Z: 4 groups of rows, each row roughly a mix of its group's hidden directions
Z (96 x 10)
[[ 26 -17  12  -3  11 -22 -41  46 -33 -12]
 [-34  29 -15  49 -12 -39 -10  -9  -6  16]
 [-13  45  11  50 -16 -28 -14 -22  10  -7]
 [  0  25  11  10 -21  30  29 -32  46  24]
 [ 23  -9  -8   1   0 -24   9  62 -38   9]
 [  3 -35 -14 -34   5  38  33  33 -20  -7]
 [ 12 -37  -2 -30  -2  35  31  44 -10  -1]
 [  1 -26  19  -2  15 -44 -12  32 -47  12]
 [-10  25 -14   4 -14  39  24 -39  44  -2]
 [ 34  14  31  -4   6  18  37  45   2  27]
 [ -6  39  23  22 -24   9  23 -32  40  17]
 [-31   7 -34   0  -7 -20 -41 -40  10 -27]
 [ 39  18  18  19 -10 -20   7  52 -27 -18]
 [-31   8 -12 -13   0 -21 -26 -57  26 -16]
 [ 28 -29   5 -31  11  45   4  33  -9 -29]
 [-16 -17  16   5  19 -49 -11  25 -49   0]
 [ 26   5   9  13  -2 -55 -27  29  -6  33]
 [-11  36  14  58 -29 -16  11  21   0  -9]
 [ -2  30 -19  -2 -25  15  21 -43  48  -2]
 [ 34  42 -13  -6  -8  -1   6 -44  38 -11]
 [ 15 -12  12  -3   5 -48 -34  36 -36 -11]
 [ -2  28  16 -38  12   1  18 -40  41  20]
 [-36  46  19  -6   8 -19 -33 -20   6  29]
 [ 10 -31  -3 -10  21 -23 -30  40 -44 -12]
 [-22  64  17 -17  -4 -14 -15 -26  10 -19]
 [  0  21   1 -45  16  22  28 -37  23  27]
 [-13   6 -57 -18   7  14  -8  -6 -46  23]
 [ 25 -54 -24  10   0  32  33  15   2 -13]
 [ 17  21  13   3  -3  61  26  35 -13   1]
 [ 25 -54  -9  33 -15  14  38   7  -8   4]
 [ -4  26  -9  -5  18  -2 -32 -30  33  51]
 [-16 -39  -2   1  19   9   8  54 -39   5]
 [-45  18  21  23  14  -4  23  20 -43  21]
 [ 19 -23   2 -29  -2 -34  19  28  -7  51]
 [ 33 -52 -18  15  -2  16  35  25 -14  -9]
 [-19  43   8  47 -16 -35  -6 -26   9   4]
 [  5   5   3 -46  17  -6  25 -40  32  30]
 [  7 -13 -10  39 -17  16 -17  47 -30 -29]
 [ 12 -43 -17 -50  29  10 -26  -6   2  16]
 [ -7  32   6  48 -22 -45   3  19  -9  16]
 [-26 -27  -3   1  30   9  -3  48 -33  30]
 [ 15   3  59  19  -6 -22   7  15  40 -12]
 [-16   6 -65 -11   0  10 -21  -8 -38   7]
 [ 35 -46 -23  -6  -4  21  22  23  -1 -36]
 [  0  23 -15  -1 -22  32  23 -39  49   4]
 [  2  20 -17   2  -9  56  10 -25  44 -12]
 [ 24   5  51  14  -9  18  20  27  37 -19]
 [ -9  23  26  21 -10  31 -10 -40  36 -31]
 [ -7 -30   9   1  31 -13 -22  40 -50  -9]
 [-17   3 -12  -3  -6  37  43 -39  32  23]
 [-16 -19  25   5  10  30  42  -6  -2  52]
 [ 19 -40 -24  20  -3  43  35 -14  23   1]
 [-41  42  14 -26   9  -8 -43 -15  13   2]
 [  5 -29 -22 -38  10 -24  19  20 -24  43]
 [-20 -18  -3 -10  32   0 -11  54 -36  23]
 [ 37   3  -2  -6 -33  -2  11 -29  25 -51]
 [ 15  -8  16 -31  17  11 -34 -48  37   2]
 [-12   8  23   0  -7  15  -9 -55  50   6]
 [ -5  24   7   1 -29  14  16 -43  25 -48]
 [-36  -8  24  13  12  14  47 -19  -6  41]
 [-26 -19  18   3  11  15  47 -13  -8  50]
 [ 17   5   2  20 -13 -37  13  57 -28  17]
 [  9 -29  -6 -53  26  13 -16 -38  16  14]
 [  1   5  10 -43  17  -5  25 -44  35  25]
 [-24 -10 -24  -9   4 -50 -29 -44   9   1]
 [ 15  -5   0 -10  -4 -55   6  22 -11  52]
 [-26  57  12  -8   2  -7 -21 -38  22  11]
 [ -6  40  14 -35  12   1  14 -38  38  20]
 [-17  38  -1  39 -14 -51   1 -17  -3  20]
 [ -7  -3 -33 -10   6  63  14 -19  28 -13]
 [ 36 -53 -14  17 -14  14  33  14  -5 -19]
 [ 21 -34   6 -49  23  19 -26 -20  24  11]
 [ -7  31   9   9 -26  -1  32 -41  40  23]
 [  8   4  27 -35  17 -20  28 -29  35  33]
 [ 12 -19  27   2   9 -43 -21  37 -40  12]
 [  3 -23 -21 -21  13  39  18  31 -34 -34]
 [-25 -25   1 -11   9   2 -55  -6  24  40]
 [-34  17 -38   7  -5 -23 -45 -29 -11 -16]
 [-37   6  -8  12  -5 -37 -40 -41   7 -20]
 [-18   1 -60 -21   7 -13 -20 -24 -29  19]
 [-33 -10   2  12  30  11  13  41 -39  31]
 [  1 -12  -4  45 -13  -9 -22  46 -38 -17]
 [ 13 -22  -8   6 -14  26  46   9 -10 -53]
 [-12   2 -60 -26   9   7  -6 -19 -35  24]
 [-27  47   7 -20  27 -19 -35   7  -7  29]
 [-12  35  20  35 -14 -24 -18 -40  31   8]
 [ -6  -8 -11  44 -14 -17 -31  37 -38 -17]
 [ 24 -56 -24   5   3  32  25  21   1 -15]
 [  0  13   4 -46  19   0  25 -41  26  34]
 [ 12 -27 -11   2 -15  32  39   3   1 -54]
 [ -8 -23 -24  38 -12 -11 -29  28 -44 -18]
 [-31  44  -3  41 -17 -19  20 -31  -4  -9]
 [ 34 -12   0 -12 -35  -5   4 -17  18 -58]
 [ 29  16  -3   1  -9 -20 -51  25  -1 -43]
 [ -1  12 -24  -6 -12  47  23 -34  44   1]
 [-19   1 -62 -25   5   1 -19 -32 -19   9]]

the two rows of each list that fit no group, in list order (the others fit one group, some only roughly)
  Q333: [ 16 -24   0 -14   4 -52 -21  30 -41   0]
  Q581: [ 22 -42  11 -50  11  36  -4   7  17   8]
  Q52: [-28 -29   9  16  16  -4   1  44 -35  36]
  Q471: [  3 -24   6 -11  17  -5  15  68 -28   8]
  Q864: [-31 -18 -16  11   0 -52 -32 -34 -14  -2]
  Q236: [ 25 -27  -5 -22   5 -38 -31  35 -34   5]
  Q946: [-11   3 -55 -21   5  -1 -13  11 -53   0]
  Q326: [ 27  11 -16 -27 -12  11 -11 -32  42 -41]
  Q606: [-50  48  22 -21  13  -6 -28  -6  -6  -3]
  Q179: [-18  28  -4  37  -5 -44 -33 -25  12  20]
  Q471 Q946
  Q585: [-47 -12   7  22  24  24   8  22 -24  40]
  Q248: [-10  18  15  -3   3   2 -16 -67  37   0]
  Q100: [-26  15  -2 -18  30  -7 -44  29  -8  41]
  Q492: [-39 -11 -29  -9  18  37 -13 -44   7 -18]
  Q536: [ 22  10   1 -11 -15  -7  28  17 -21 -65]
  Q566: [ 38  30  -8  -2 -30  -9  26 -31  16 -38]
  Q48: [-31  -2   4   9  -6  47  10 -46  30 -16]
  Q386: [ 31  11   1 -26  -1 -16 -43   1  14 -52]
  Q573: [-40 -26   1  -9  27   5 -29  36 -27  27]
  Q563: [  8 -44   8 -44  31   5 -13   0   1  39]
  Q386 Q563
  Q634: [ -2  45  24  49 -26 -15   7 -18  14 -18]
  Q804: [ 33  17 -10  -8 -24   6   3 -36  42 -40]
  Q313: [ 10 -48  -3 -17   6  21  26  41 -35   1]
  Q235: [-37  18  17   9  20 -23 -21  21 -28  46]
  Q74: [ -8 -34 -25 -21  28  14 -35  25   9  39]
  Q884: [ 33 -34  -2 -38  25  32 -24  22  -5 -18]
  Q568: [-10  47  -7  15  -9 -33 -27 -45  14   7]
  Q511: [-13  20  -9 -20  43 -10 -29  33 -15  40]
  Q197: [ 27 -30  10 -58  18  25  -9 -17  17   6]
  Q259: [ 36  10 -15 -19 -16  11   8 -31  36 -46]
  Q497: [ 29 -37  -9 -35  19  24  -8  42 -20  -9]
  Q349: [-16  41  -5  55 -13 -18   0   8 -20 -27]
  Q508: [ 17 -18 -12 -16  11 -39 -38  34 -31 -23]
  Q313 Q568
  Q80: [-33 -18 -39 -10   4 -18 -23 -51 -17  -2]
  Q997: [-35 -12  14  15  18 -11  -7  29 -30  52]
  Q529: [ 28 -34  -3 -23   3 -38 -23  33 -34   9]
  Q848: [ -3  41  -1  19   5 -26 -41  16  13  43]
  Q155: [ -6 -45 -20 -51  16  31  18   3  -5  13]
  Q332: [ -7  -5   0  -2  -8  34  45 -29  29  41]
  Q267: [ 22 -44  11 -34   3  43   7  31  15   0]
  Q494: [  9 -48  -7  14 -26  18  34   9  -8 -42]
  Q537: [ 37  20  -9  -7 -27 -37 -38  17   3 -32]
  Q55: [ 41  -6  -3 -14  -7 -31 -47  32 -13 -19]
  Q936: [  2 -28 -15 -13   3  43  20  44 -23 -29]
  Q663: [ -9   0   3 -10   7  41  15 -37  53  21]
  Q769: [ -1 -31 -23 -16   7  36  22  45 -27 -18]
  Q848 Q663
  Q258: [  9  -3  -4   0  12 -34 -43  30 -27 -43]
  Q642: [-32  49  32 -11 -12 -28 -14 -26  -4 -19]
  Q357: [-20  37  -9  50 -30 -20  19   4   5 -26]
  Q728: [-36   4  16  18   9 -24 -26  11 -26  52]
  Q450: [ 28  25  -9  -7 -19  15  22 -32  28 -48]
  Q695: [ 44  20  -5 -16 -18   0   5 -39  35 -32]
  Q353: [ 20 -21  -7 -15   6  30  18  51 -30 -28]
  Q524: [ 24 -32   5 -18   4 -41 -19  35 -36  15]
  Q297: [-41   5  11   8  21 -11 -33  16 -14  52]
  Q915: [ -7  36  50 -29  13 -27 -19 -16  14  19]
  Q911: [-34   1   3   8   7  35  47 -32  15  27]
  Q464: [ 13  37 -13   4 -24  30  -3 -25  50 -20]
  Q422: [-30  -1  21  22  12 -20  -8  28 -37  46]
  Q7: [  4  42  11  48 -15 -25   3  21 -23 -24]
  Q857: [ 22 -18 -21 -22   0 -45 -34  25 -28 -21]
  Q357 Q915
  Q189: [-13  13  -9 -43  11  22  16 -54  25   9]
  Q198: [  8  -2 -25 -20 -11  46  22 -32  40  17]
  Q910: [-19  38  -2 -23  18  -3 -45 -20  29  27]
  Q670: [ 17 -23   2  -5  20 -12 -37  45 -38 -22]
  Q96: [ -1  18  16 -33   6  36  24 -37  41  -2]
  Q975: [ 18 -36 -12 -23  14 -12  -3  54 -26  21]
  Q99: [ -4  36  35  37 -25 -20  -5 -23  34   8]
  Q766: [-28   7   8  -2  17  18  36 -27   1  56]
  Q475: [-11 -15 -17 -19  27   3 -40  25   7  52]
  Q36: [ -2 -33  28   3  35 -25 -26  37 -29   9]
  Q766 Q36
  Q727: [-21  24   1 -26  21 -13 -52 -11  18  36]
  Q764: [  1  24  34  11 -11  13 -11 -47  45 -11]
  Q375: [-22  24  19  24 -17  37  14 -31  29 -33]
  Q24: [ 14   3 -32  15  17 -34 -14  35 -49  -2]
  Q63: [ 38  -5 -11 -13 -19  15  29 -14  19 -54]
  Q548: [ -1 -48  -4 -15   8  31  31  37 -30   4]
  Q234: [ -4  52   5  -2  10 -33 -28 -18   8  41]
  Q226: [ -8   9  26  -1  -2  11  21 -55  37  31]
  Q944: [  1  42  25  52 -27 -28  -2   2  10  -3]
  Q744: [-26  19   6  33 -15  43   1 -21  20 -40]
  Q548 Q226
  Q92: [ -9  11  28  -5  29 -19 -23 -15  26  56]
  Q337: [ 37 -15 -10 -20  -3 -30 -43  35 -19 -18]
  Q203: [-27 -23   6   4  22  51  38  -8  -3  28]
  Q47: [ 35 -27  -4  10 -19  10  40   5  -5 -51]
  Q301: [ 33 -56 -24   7 -11  25  22  12   5 -23]
  Q169: [ 39   0   3  -5  -5 -19 -51  38 -11 -26]
  Q54: [ 32  -2  -3 -30 -20  -3 -13 -18  29 -56]
  Q103: [-33  -6 -49  -2  -1 -11 -31 -35 -29  -3]
  Q32: [-10  28   5  11   1 -40 -21 -54  19  20]
  Q514: [-10  44  21  50 -27 -27   8 -10   9   1]
  Q391: [  4  28  14 -32   1  -4  37 -48  32   5]
  Q92 Q391
  Q402: [-31  -6 -43 -11   1 -18 -23 -54  -3  -5]
  Q855: [ 27   7 -12  -8  -6 -40 -48  26 -17 -28]
  Q205: [  6 -23  -2 -20   1  50  36  29 -15 -29]
  Q719: [ 37  14 -18 -19 -14   8   7 -26  32 -50]
  Q17: [-23  -3 -35 -24   7 -28 -23 -55   5  -1]
  Q309: [-21 -24  12 -10  22 -11 -16  51 -41  16]
  Q954: [-27 -24  15  33  15   9  20  19 -31  46]
  Q384: [ 49  10 -15 -11 -25 -12   0 -28  29 -38]
  Q720: [  3  39  -1  31 -12 -22 -27 -38  36  12]
  Q680: [ -7  23  -8 -40  10   5 -36 -32  26  37]
  Q720 Q680
  Q803: [  0  39   3  59 -27 -25   1 -14  -4 -12]
  Q941: [ 26 -41 -14 -42  20  18  -3  36 -19   1]
  Q69: [-33   1  11 -14  22 -16 -42  26 -16  43]
  Q684: [  5 -48  -3 -51  18  31   0  -4  15  15]
  Q824: [-17  42   4  57 -21 -29   2   5  -4  -8]
  Q965: [ -3 -53  -5   7  -4  21  27  37 -25 -26]
  Q953: [ 35 -23  25 -30   4  45  -3  22  17 -24]
  Q473: [ 14 -43  -4 -57  14   8   8   0   6  31]
  Q204: [-33  -2  19 -14  15  46  -3 -37  37   2]
  Q442: [ 22 -11 -11 -18  14 -52 -13  18 -22  42]
  Q803 Q204
